Each row is where one point has got to under a steady rotation. How many ticks took it there?
The counts run from 0 to 616.
[-5,-27,30,9,14,-15,-14,-31,-14,-23,4,-31,5,-16,-37,1,3,-3,-16,-7,-2,-26,35,3,-32,-9,-10,-7,37,-23,1,-19,-4,28,8,17,-3,19,-9,-11,-21,3,-22,14,-24,-9,1,20,16,13,5,-1,-9,-15,-55,-7,54,18,17,9,45,-11,1,-21,29,-17,28,4,42,11,-4,22]	185
[27,9,-13,-13,-19,-17,7,-19,44,26,-7,-10,-34,29,9,-3,2,16,6,-6,1,13,-13,11,-10,7,16,17,5,-3,17,-14,-10,8,-8,39,-36,-1,-37,-18,-2,-2,7,-20,9,-7,4,-1,-14,21,-4,14,-5,-20,-13,29,11,-14,25,40,-27,48,24,38,23,-2,36,47,-13,32,-6,4]	343
[-49,-12,6,-25,9,23,32,22,10,-23,10,6,4,19,-9,-19,5,-19,-22,-23,-15,9,10,16,-25,-22,-7,-24,-24,17,-6,-25,25,4,-10,8,29,4,23,16,-10,-40,-8,-19,-12,22,31,-10,-32,4,-13,-10,-17,7,13,-32,-18,-8,21,-74,-22,-4,-4,-44,-12,-18,-19,-3,5,-15,12,-4]	295
[20,-15,-10,2,-22,-25,13,-35,13,22,23,14,11,-1,-27,8,-21,14,-7,-13,-1,-1,13,9,-28,4,-11,2,2,-27,-13,-4,19,32,31,42,-39,-10,-31,-21,-18,25,-14,-24,-35,-13,-3,0,37,6,10,-6,4,-38,-19,7,-4,13,22,26,25,3,-10,44,23,-24,16,-5,17,38,14,29]	324
[-22,-12,10,-16,7,10,25,24,31,-17,23,6,4,32,-18,0,1,-13,-26,-23,-27,0,16,22,-28,-21,-11,-16,-12,15,-5,-41,14,-3,-14,33,18,15,10,8,-14,-43,-5,-14,-21,21,21,-14,-22,4,-9,-8,-7,5,10,-41,-38,-6,37,-58,-28,-10,20,-38,-6,-28,-21,-10,5,0,5,-16]	196
[37,28,-46,-9,-1,5,8,2,15,25,10,0,1,49,6,-10,-18,24,-3,1,-13,11,-34,3,45,4,23,33,-8,17,12,-1,9,-3,2,-3,-30,2,-17,-15,-11,-1,9,-33,10,15,-34,0,-18,-26,-8,16,-10,-9,-16,3,-29,-38,17,6,-29,42,4,35,0,-10,6,26,-23,24,-11,2]	149
[21,1,-8,-10,-5,-33,-2,-29,27,12,4,-19,-6,29,20,0,0,28,-7,-15,15,22,-14,-5,-6,-16,10,8,13,-9,29,-9,-4,18,6,6,-23,35,-22,-34,5,13,0,-1,-2,3,-18,3,17,11,8,8,-22,-36,-8,24,0,-12,32,26,-8,55,6,43,9,17,42,72,-15,15,2,-17]	483
[10,36,-6,-9,-10,28,3,-49,-25,-6,13,-2,-11,-14,-14,-6,-6,6,-13,-4,-28,-15,-18,-2,2,5,5,17,-5,16,-17,5,20,27,15,-15,-19,-20,-30,-3,-10,-6,-2,-5,10,8,4,28,-9,25,15,14,-24,-23,-23,32,44,-30,-10,28,12,48,-43,34,20,-33,16,-6,23,-2,-31,39]	47
[11,-33,5,-20,9,-26,10,8,20,-3,-16,-7,7,19,-6,-34,5,17,2,4,39,36,26,-4,-20,-3,10,-9,14,-7,-19,-5,12,4,-14,32,-9,24,-1,-7,-9,-7,-26,-24,-25,2,-18,-47,4,-28,5,6,35,8,-18,-26,-8,24,3,-5,35,-31,14,-45,-2,-10,31,19,7,37,28,18]	83
[29,-14,-19,55,8,10,14,32,-26,-31,7,6,-1,-5,-9,8,-21,-14,-15,-5,-58,-22,1,9,19,6,-12,-12,3,15,23,-3,-21,-10,-8,-13,7,4,21,16,-27,-35,-11,16,13,-2,3,22,-12,-31,-11,-8,5,22,-23,-18,1,24,-2,-46,-4,-8,12,-20,15,15,-38,-23,28,-20,7,21]	432
[24,9,-14,-9,-1,48,13,33,16,5,-9,9,-6,24,8,-3,34,-8,-21,12,-31,12,6,2,-15,0,9,5,-12,48,-13,-6,0,-12,-29,47,-12,-15,-17,6,0,-38,-11,-21,6,0,1,-22,-35,-19,9,19,35,34,26,-22,-39,-22,5,-6,-24,-13,8,-22,20,-34,-21,-14,19,15,-15,10]	515
[-26,21,-29,0,30,26,11,28,-31,-12,-9,-10,21,27,-16,-50,-3,9,-10,-26,21,-4,-4,18,24,-25,31,-32,-16,9,19,-14,7,7,-18,-46,15,22,22,2,-21,-4,-11,-24,-10,17,-21,-26,-28,-46,-20,21,-11,-5,-31,-16,-10,-28,-9,-29,12,6,3,-26,-24,-13,-2,6,1,-4,10,18]	208
[-4,-10,3,-7,4,23,-3,21,-5,8,-11,-9,19,32,44,-27,44,-3,-6,40,17,35,-10,-36,-15,-15,23,15,0,21,2,5,-1,-11,-6,-7,4,-9,27,3,0,5,-18,-11,46,-8,-4,1,-12,-6,13,-9,3,19,54,-6,-14,-31,3,-26,20,8,-41,-22,-5,-4,-6,50,-4,-28,2,-35]	315
[52,23,-16,12,-26,44,21,19,-8,9,-5,26,-25,11,21,9,-18,-15,-6,17,-61,24,-34,-9,12,18,-9,6,2,38,-33,8,10,-16,-12,6,-6,-14,-4,21,-10,-28,-1,0,28,10,-2,9,-8,-6,10,-3,20,33,22,11,-14,-17,-22,-5,-17,18,-28,1,0,-4,-29,-30,2,-5,-6,35]	613
[40,-19,14,42,17,13,-29,13,-28,0,-5,-24,-2,4,9,24,-2,-12,-12,36,-29,-3,-13,-30,24,-16,-24,5,41,14,3,3,-27,-10,3,-26,16,26,28,-3,-12,8,-22,40,32,-13,-20,51,29,-16,7,-1,-5,38,1,-5,17,-4,14,-12,23,-1,-19,-26,6,21,-6,15,11,-30,-10,-12]	372
[13,-6,13,13,-27,-2,-2,-6,-18,-5,-27,1,-10,-18,47,-19,7,6,9,-1,7,28,-22,-31,-30,-14,-3,-21,16,-11,14,4,-12,9,-1,-27,-5,3,8,3,5,4,-14,25,30,-10,-3,13,10,10,17,-12,4,-19,27,48,35,15,-24,12,19,46,-37,11,2,44,22,47,14,-36,16,0]	399
[30,5,10,32,-37,24,-23,7,-10,17,-36,14,-21,-26,39,20,14,-7,2,-22,-34,-10,-17,-9,-34,-20,-21,-38,13,-2,-4,-18,-28,5,3,8,-6,-16,-13,15,7,17,-3,17,19,-13,28,19,19,30,2,-20,10,-7,48,50,4,-14,-1,28,-8,36,-25,24,9,14,-6,1,11,-21,3,9]	119
[-42,-26,-6,-18,10,7,38,25,1,-21,15,4,4,28,-7,-33,-10,-16,-18,11,1,23,2,8,-5,4,16,7,-21,0,8,-7,35,-9,-5,-13,19,-5,48,19,-22,-38,-4,-32,13,5,19,1,-41,0,-5,-20,-13,14,0,-17,4,11,2,-68,-6,-12,-16,-48,-12,-1,-12,16,-1,-17,18,-18]	155
[-15,13,-13,19,21,16,-3,19,-46,-10,-21,-3,17,3,-30,-29,-33,-2,2,-21,6,-30,2,25,18,-7,10,-35,6,-15,3,-12,5,10,-1,-37,18,0,15,31,-36,15,-9,-13,-13,-2,-4,-5,-10,-36,-30,1,-14,3,-41,0,33,-12,-13,-20,35,-16,-4,-46,-2,-10,8,-30,8,4,13,47]	546
[-30,20,-18,-19,7,34,8,-7,-19,22,10,14,27,12,-33,-15,-16,2,-5,7,-7,-22,-6,10,3,5,12,19,-16,-9,-27,8,39,19,25,-11,-17,-51,-5,15,-36,32,0,-41,5,0,12,9,-11,3,-6,-16,-25,-4,-13,7,16,-43,-9,-4,26,-1,-39,2,10,-51,-4,-29,11,10,-11,33]	507
[-6,22,-16,19,-2,40,-3,15,-22,-13,-46,8,-7,-14,23,-44,34,13,7,-19,-1,-8,3,0,-22,-6,24,-39,-8,23,4,-7,-20,11,-37,-8,0,-16,-19,15,1,-22,-12,-4,12,-1,5,-20,-34,-20,4,18,24,3,7,24,19,-22,-36,27,8,20,-21,-13,11,-15,-1,-2,29,-12,-3,50]	500
[-28,-17,-9,-35,24,-5,-6,-13,-7,26,23,-6,35,40,-10,-25,0,12,-12,34,35,18,7,-16,3,-11,21,34,-4,-7,-2,13,34,18,30,-21,-12,0,14,-14,-22,33,-9,-36,5,0,-23,5,11,-17,2,-3,-23,-15,-7,-13,-4,-21,10,-20,47,-1,-33,-2,-11,-32,17,42,-9,3,4,-18]	129
[55,-37,-6,36,-26,-16,7,11,-7,-7,-2,14,0,-14,24,-7,-7,6,-2,8,-12,40,-10,-27,-18,9,-22,-17,28,0,1,20,-9,-5,-6,15,-27,22,-2,-2,2,-10,-33,11,-4,-14,-24,-9,37,-29,25,-10,47,2,23,-2,-11,47,-11,3,29,-10,-6,4,5,32,-10,1,33,3,36,14]	418
[8,20,10,-44,-2,11,2,-30,-12,23,5,-2,-6,22,-14,-4,-31,12,1,27,13,27,-17,-8,21,5,9,40,8,-3,-39,14,42,9,27,-9,1,-3,-15,-3,-15,36,4,-17,3,6,-26,20,2,20,-5,0,-36,8,-29,18,34,-36,-2,10,37,26,-43,-2,-6,-30,46,15,-22,17,-16,16]	88
[26,4,-37,5,19,4,14,17,-1,2,7,-22,-1,58,8,-23,-10,7,-10,22,0,24,-26,1,52,2,33,39,2,14,17,11,-1,-13,-11,-25,-6,18,26,-5,-15,-16,1,-11,32,14,-37,3,-28,-45,-4,14,-11,22,-27,-17,-2,-25,7,-25,-12,20,5,-17,-6,15,6,38,-18,5,-8,-13]	528
[0,6,4,-11,46,9,-15,3,-7,-13,4,-44,8,52,-18,-10,26,10,-23,18,2,-4,5,-8,24,-24,25,28,8,28,8,-18,-8,2,-14,-7,11,27,4,-26,-19,-10,-7,6,15,8,-27,18,-25,-14,-10,29,-21,21,-41,-24,12,-39,34,4,10,17,8,-26,7,-32,15,37,1,-1,-29,-15]	189
[-5,25,-29,36,-1,24,-3,13,-43,-1,-27,8,13,-16,-13,-21,-18,5,-1,-54,-8,-45,-5,28,3,-26,0,-59,-1,-14,14,-12,-13,25,-7,-28,2,-5,-7,14,-22,2,-6,-7,-15,0,4,-7,-5,-30,-15,8,-8,-26,-25,14,12,-19,-18,10,12,5,-6,4,6,-9,-14,-39,28,-1,11,56]	306
[31,3,-9,26,-2,-6,-6,17,9,18,-29,2,-3,2,-17,-4,-3,8,11,-33,-1,-29,18,32,-14,-5,5,-43,15,-27,3,-27,-28,8,-20,39,-22,0,-32,0,-15,18,-1,-21,-26,-14,3,-25,8,-24,-20,3,13,-11,-25,-3,-6,2,20,34,7,-12,39,3,19,-16,14,-16,11,38,21,48]	264
[27,-19,-16,27,19,-31,1,22,-2,-3,6,-17,16,31,-14,5,-23,9,-14,-17,-6,0,-8,17,31,-21,-10,-18,23,-18,40,-18,-18,-6,-3,-19,8,53,22,-14,-19,7,-12,6,-11,4,-32,0,21,-45,-24,2,-17,-7,-33,-22,-29,12,31,-24,-1,3,29,5,-9,30,6,28,-15,2,23,-13]	11
[-17,-28,16,-6,16,6,-15,23,9,16,-2,-13,15,40,32,-17,54,-2,-12,31,14,22,4,-26,-38,-28,13,5,1,13,16,-18,-17,0,-6,5,-4,-1,21,-1,4,7,-15,-11,24,-8,5,7,-12,-3,9,-13,5,6,48,-13,-21,-16,22,-20,8,1,-22,-32,-8,0,0,64,-5,-22,7,-54]	216
[-23,-39,28,11,28,-11,-22,17,-6,12,0,-22,24,18,-19,18,13,-17,-9,12,-2,-33,26,13,-23,-17,1,0,22,-21,18,-31,-14,-1,14,11,16,-7,29,11,-29,33,-14,-13,8,-18,22,26,14,6,-24,-26,-20,9,-2,-19,3,-2,54,-24,25,-33,9,-37,6,-14,-4,26,6,-2,7,-35]	550
[3,2,14,-1,15,4,-13,-28,-39,-12,22,-32,5,7,-8,-5,-14,2,-19,27,5,16,-18,-23,21,-12,-1,28,17,-2,1,18,20,16,21,-49,18,25,14,-24,-14,19,-12,20,15,3,-26,43,20,5,10,2,-27,-2,-31,3,42,-18,-2,0,44,27,-43,-3,-2,-9,27,26,6,-26,-11,6]	566
[0,-30,22,-16,-30,-31,16,-9,42,18,25,10,-12,9,19,20,-12,-7,-15,-15,-11,22,-12,-5,-38,-14,-28,-14,1,-22,4,-20,20,5,21,31,-7,14,9,-4,1,6,-5,-6,-5,4,23,7,23,35,2,-31,-16,-20,49,14,-21,18,36,-19,-16,23,-11,16,-8,27,2,37,-15,-5,24,-29]	297
